Each row is where one point has got to under a steady rotation. How many ticks took it there?
The counts run from 0 to 560.
[5 18 33 15 6 12 6 5 -7 5 0 -22 -3 23 -15 12 -17 -34 0 -4 1 -8 9 25 10 28 3 15 9 15 10 13 24 4 4 48 15 1 0 -2 -35 -30 -2 -9 -3 30 -1 -25 -6 -8 -2 -23 22 0 10 7 -32 -9 8 15 1 -4 2] | 190
[-26 6 -20 39 -30 -24 24 10 24 15 -31 -15 -23 4 8 6 -5 -21 -15 26 -14 4 16 5 27 2 1 -16 14 20 15 -18 -7 2 -4 -3 1 -12 21 3 29 -10 -24 -10 -18 6 -32 -3 3 -1 -44 -8 4 7 3 0 -12 8 -3 14 1 -6 -9] | 399
[-1 3 -25 24 -30 -23 41 -20 41 13 -6 3 -28 21 -9 12 8 -13 -5 30 -6 4 12 -15 29 19 3 17 1 4 16 -1 8 9 9 14 4 -3 1 6 13 -17 -12 -9 -8 15 -12 -30 2 -13 -36 -30 14 7 5 6 4 31 -3 16 12 -19 -5] | 405
[-4 -3 2 2 -20 13 31 -7 18 32 5 23 -11 -13 -16 1 7 13 -27 21 -30 0 16 22 11 -12 4 8 12 -12 14 15 0 12 -2 0 -3 22 6 -4 -25 -19 10 8 1 -30 -49 -21 -11 33 -17 -15 0 -6 15 1 10 5 -21 -9 20 -5 -31] | 323
[8 -7 -10 23 20 26 -2 -4 -11 10 -1 -34 0 24 -18 -4 22 -28 2 27 19 -3 -5 8 -6 -7 7 1 11 -1 7 9 36 32 13 0 4 -19 2 14 -25 -20 -8 -9 -18 -17 -10 8 -15 -3 -10 -18 -8 -12 -1 43 -32 17 8 18 4 -1 -35] | 517
[-33 -4 -24 24 -24 -16 -1 17 -8 8 -9 -24 -21 -16 12 19 4 -14 -9 36 -19 8 24 -6 26 28 -9 8 19 8 6 0 26 15 4 0 6 -20 19 21 17 -8 -14 -5 -16 -5 -33 -3 6 -11 -26 -3 16 -7 -17 23 -23 5 -2 18 5 -19 -12] | 429
[-6 6 8 18 11 33 -1 -5 -1 22 -12 -8 16 7 -4 11 12 -20 2 13 -9 7 16 48 14 -10 6 -20 17 -10 0 1 8 27 -1 8 -16 -2 -12 12 -42 -3 11 -16 -5 -28 -51 10 -11 5 -23 -7 4 12 10 17 -33 -3 -9 11 22 -6 -18] | 202
[-14 21 1 31 -15 -29 21 -14 33 12 4 -4 -22 27 -8 20 -7 -21 0 24 -9 11 -2 -16 24 13 0 21 7 -7 17 4 2 15 -6 24 11 -7 -1 -3 12 -11 -4 -5 -10 18 -1 -31 -22 -13 -27 -36 15 12 12 25 -14 25 11 23 7 -17 -2] | 92
[-19 17 2 23 -24 -11 26 5 9 33 -19 -1 -20 -1 -2 9 -14 -6 -13 9 -19 -5 13 10 34 -29 8 -31 13 -6 4 -17 -26 0 0 -10 0 -13 0 0 -2 7 -3 -19 -14 -17 -45 6 -7 20 -37 -16 -3 14 24 4 -34 -1 -8 9 -12 -7 -10] | 392
[-5 13 -5 -2 -6 -19 11 -17 13 3 9 -28 -29 21 0 10 -13 -9 4 35 -8 7 13 -2 27 9 -1 18 8 -9 5 7 29 23 23 14 24 -14 4 21 -9 1 20 -18 -13 21 5 -19 9 -1 -34 -38 7 12 -7 27 -16 14 1 43 12 -7 8] | 122
[15 13 2 39 -19 -3 25 -10 3 11 -9 -11 -29 16 -10 -3 13 5 -12 5 14 -14 -3 -1 27 -42 0 -19 -3 7 4 -7 2 -5 4 16 22 -15 12 -22 -25 -12 -9 -24 -16 -6 -12 -4 -2 28 -15 -28 -3 -5 25 15 -41 29 7 -6 -20 19 8] | 388
[5 -7 5 5 -11 7 35 -25 20 15 15 -15 -10 22 -26 -14 21 -1 -20 6 -24 -3 -2 22 -3 4 1 18 1 6 35 20 25 12 -1 30 14 32 15 -17 -6 -33 -19 -9 -20 19 -6 -8 -7 3 -5 -20 12 -4 1 -13 -6 23 5 -8 16 19 -32] | 6
[-8 21 -3 12 -5 -14 22 -13 25 26 -1 -17 -23 37 -12 4 -11 -33 -8 21 -27 2 -4 -6 9 -8 15 -18 13 4 22 5 4 -2 12 4 23 -6 20 7 18 -6 -7 -30 -14 26 -8 -12 -19 -15 -46 -25 0 14 4 -14 -16 21 10 24 -2 4 -22] | 402
[-3 -5 2 -12 -35 12 16 -4 -13 17 -7 -1 -27 -17 -7 16 15 13 14 17 -22 -7 42 3 29 10 -14 -2 3 -19 8 7 18 13 11 11 3 2 -14 13 -47 0 10 0 5 -13 -25 -5 19 17 -10 -9 42 8 3 -5 -37 -9 -34 -7 6 -6 -8] | 445
[18 -3 -2 11 -14 25 -7 -4 -23 -19 -21 -32 -17 15 -14 -16 23 -20 1 4 -18 -22 15 30 -3 -25 4 -31 1 8 15 5 9 -7 14 14 16 -16 1 5 -60 -9 -17 -26 -2 -14 -15 -1 0 11 -8 -9 2 -9 7 -14 -23 20 -4 -4 -11 7 -32] | 539
[0 -11 -31 32 -17 -20 2 21 14 1 -19 -8 -16 -9 -3 -20 6 -16 -9 21 5 -9 13 -3 8 -28 1 16 13 18 21 -11 -1 11 -6 4 -14 -30 16 9 -27 -20 -9 9 -7 -24 -42 -23 -11 10 -12 -3 -11 -19 1 35 -7 12 -18 14 -3 -5 -23] | 238
[4 2 10 -2 -34 10 26 7 4 36 -12 8 -10 -9 -15 19 -9 -18 14 11 -30 -12 26 -1 20 18 -4 4 6 -9 8 3 -3 -7 1 26 -5 11 -3 15 -24 -23 0 11 5 -10 -38 -31 4 2 -2 -7 37 -2 10 -34 -24 -13 -25 -14 4 -13 -20] | 163
[0 14 7 11 -31 1 11 -22 24 18 -19 -19 -34 29 -17 -22 15 -14 -1 25 -11 2 4 14 4 -15 -2 -32 -8 -5 43 -13 9 -6 -2 9 14 8 11 -14 -16 -26 -13 10 10 11 12 -11 -16 18 -27 -15 29 13 -3 -18 -5 2 -16 -12 -5 19 -15] | 66
[-6 13 0 -16 -3 -9 -4 -16 -1 13 16 -35 -22 22 -11 14 -5 -22 10 36 -27 7 7 -9 6 12 3 16 12 -14 20 26 40 24 19 9 27 -9 13 25 5 -4 11 -19 -10 19 3 -16 -9 -11 -24 -20 22 7 -11 8 -26 12 9 29 5 0 -16] | 433
[0 15 15 -17 -13 5 -7 -9 -6 6 11 -26 -32 4 -10 8 9 -9 5 17 -32 -3 17 13 8 2 -13 -3 13 4 29 29 46 6 11 30 23 -7 24 5 -36 -8 11 -23 2 28 2 -8 -1 -2 -17 -7 36 4 -15 -6 -32 3 -10 5 4 17 -5] | 440
[2 -1 -19 33 -22 -8 -8 -3 -12 -3 -21 -38 4 4 12 -8 -4 -15 16 39 3 3 4 -1 30 2 -15 10 -10 -2 -11 -17 23 7 11 24 15 -7 23 26 -3 -21 5 4 -17 -22 -34 -24 23 5 -12 -24 15 -12 -17 16 -36 10 5 15 3 17 13] | 458
[-1 -2 -23 37 -19 -27 -13 8 10 -22 -22 -22 -13 -1 3 -29 -7 -23 1 25 -10 -3 8 2 13 -34 -2 16 4 11 13 -18 -7 6 -8 15 -4 -25 14 18 -29 -5 -2 9 -8 -22 -37 -29 -4 10 -14 -14 -11 -14 -1 30 -9 18 -7 28 -2 -2 -8] | 550
[-10 0 -24 12 -33 -15 35 -10 41 22 -14 5 -34 5 -9 7 23 -9 -4 21 -23 2 20 6 18 7 -5 -6 13 13 35 -5 11 6 4 8 -10 -2 12 -2 5 -13 -25 -8 1 26 -18 -9 2 -15 -36 -4 25 15 -7 -9 -3 14 -22 0 10 -7 -17] | 407
[-8 0 23 -9 -6 13 34 -7 8 39 19 8 -12 -7 -25 7 5 13 -22 2 -34 -1 18 30 10 -13 3 12 18 -13 31 22 12 22 -1 8 -2 29 -1 -14 -25 -14 0 -7 -7 -9 -34 3 -14 21 -5 -16 6 4 18 -2 -14 2 -11 -9 16 -2 -36] | 12
[7 22 13 21 -29 -2 8 -20 19 4 -10 -16 -35 32 -19 -17 17 -13 0 15 -11 -4 -4 7 3 -15 -5 -26 -11 -1 34 -1 10 -10 -3 26 25 0 23 -23 -27 -30 -14 1 6 18 17 -24 -21 14 -16 -18 25 5 0 -15 -8 13 -4 -11 -8 22 -10] | 67
[-14 2 -7 27 8 1 -1 11 10 19 -24 -22 1 -2 1 -10 -4 -22 -5 18 6 6 11 41 16 -15 4 -14 17 15 15 -17 9 26 -4 3 -14 -16 10 13 -32 -12 -2 3 -5 -3 -43 5 -3 10 -30 0 -2 8 -12 39 -16 -18 -23 30 9 -2 -4] | 209
[-9 0 -6 2 -14 -3 -3 11 2 -8 -29 -24 -23 -1 -9 -13 0 -26 -4 13 -7 -4 37 39 10 15 6 -6 7 25 37 -14 13 13 2 12 -3 -23 -4 9 -47 -17 -20 8 7 17 -6 2 3 1 -20 4 21 6 -13 20 1 -24 -32 23 0 -17 -18] | 529
[-24 1 13 3 -3 -22 -10 13 -16 6 5 -30 -11 -12 -8 -18 -22 -10 8 5 -37 0 16 16 9 -26 3 11 19 -11 40 -1 -1 22 -14 9 1 -1 -6 3 -21 8 -2 -2 -22 -2 -31 21 -17 5 -7 -5 8 9 8 23 -46 -12 -6 23 -8 2 -35] | 271
[-21 16 10 20 -20 16 -10 14 -26 12 -22 -18 -17 -11 0 0 -5 8 -25 23 -17 -3 21 29 25 -16 1 -36 2 -5 7 -20 -3 8 -5 -10 16 -12 10 -2 -25 -9 -5 5 -2 -38 -37 -2 -11 50 -19 -16 5 -10 4 17 -12 -16 -17 0 -7 -1 -9] | 49
[-7 10 1 12 -36 -5 16 -23 30 22 -21 -13 -28 25 -13 -20 11 -12 4 30 -18 10 13 15 16 -7 1 -33 -12 -14 44 -19 1 2 -6 1 4 9 1 -6 -11 -22 -13 21 12 7 1 -13 -16 14 -29 -15 31 17 -8 -15 4 -2 -28 -7 7 4 -18] | 65
[-20 -14 -5 14 -31 -23 10 4 -14 -16 -14 -38 -9 -7 0 -13 -13 -10 5 9 -24 -6 32 27 28 23 -7 19 -4 4 30 -25 3 21 -7 19 2 10 -17 3 -3 -4 -32 12 -25 6 -16 8 18 -1 -5 -16 21 3 1 17 -20 -12 -10 19 0 -13 -24] | 277
[17 10 4 1 -8 -12 2 -24 15 18 -3 -33 -1 34 -6 -10 -23 -27 30 31 -9 2 -10 0 17 -5 -2 11 -11 -15 12 0 21 12 16 30 16 7 13 23 -11 -24 25 5 -1 9 -7 -37 4 -4 -17 -34 18 5 -7 -4 -29 1 -3 24 8 19 4] | 464
[13 -9 -14 14 -7 -10 30 8 19 3 -28 -19 -7 18 -4 -14 -18 -26 7 22 24 -5 20 20 25 10 12 10 -8 18 13 -28 10 21 16 10 -6 -13 -15 13 -32 -24 -7 13 -1 4 -7 -19 15 7 -20 -26 6 5 -3 31 -5 -13 -22 30 6 -20 -1] | 215
[-11 2 7 -12 -13 20 12 -25 3 16 -1 -26 -20 14 -12 -9 25 3 -13 29 -24 7 21 37 4 16 -1 -18 -4 -12 36 7 35 27 10 1 15 20 -3 -8 -20 -26 -14 9 3 9 7 6 -7 18 -20 -22 28 8 -16 1 12 -8 -17 1 18 5 -28] | 35
[-27 3 -7 10 -19 -3 14 18 -11 30 0 3 -24 -19 -2 34 -6 -1 -12 18 -27 -3 30 -10 30 0 1 -1 34 -2 3 12 5 10 8 -12 2 -17 1 17 -2 7 -3 -24 -18 -23 -49 2 -4 6 -23 -2 6 -5 13 12 -33 6 -7 7 -2 -23 -22] | 422
[-9 3 7 27 7 30 2 1 -5 9 -16 -3 14 -1 -2 13 13 -17 -3 16 -8 4 21 45 19 4 4 -14 18 -6 -10 0 -4 12 -5 20 -16 -4 -10 12 -44 -5 9 -12 -2 -28 -59 2 -2 6 -23 -13 6 9 14 17 -23 -2 -13 10 23 -19 -7] | 201
[-14 6 4 13 -22 -8 28 -16 24 26 -2 -9 -33 15 -19 5 22 -8 1 8 -15 7 15 3 15 7 -2 -13 14 2 46 4 18 10 -5 14 -6 6 0 -19 -8 -11 -29 -14 -7 35 4 13 -17 -11 -26 -5 35 21 -2 -1 -24 3 -14 -4 0 -1 -24] | 96
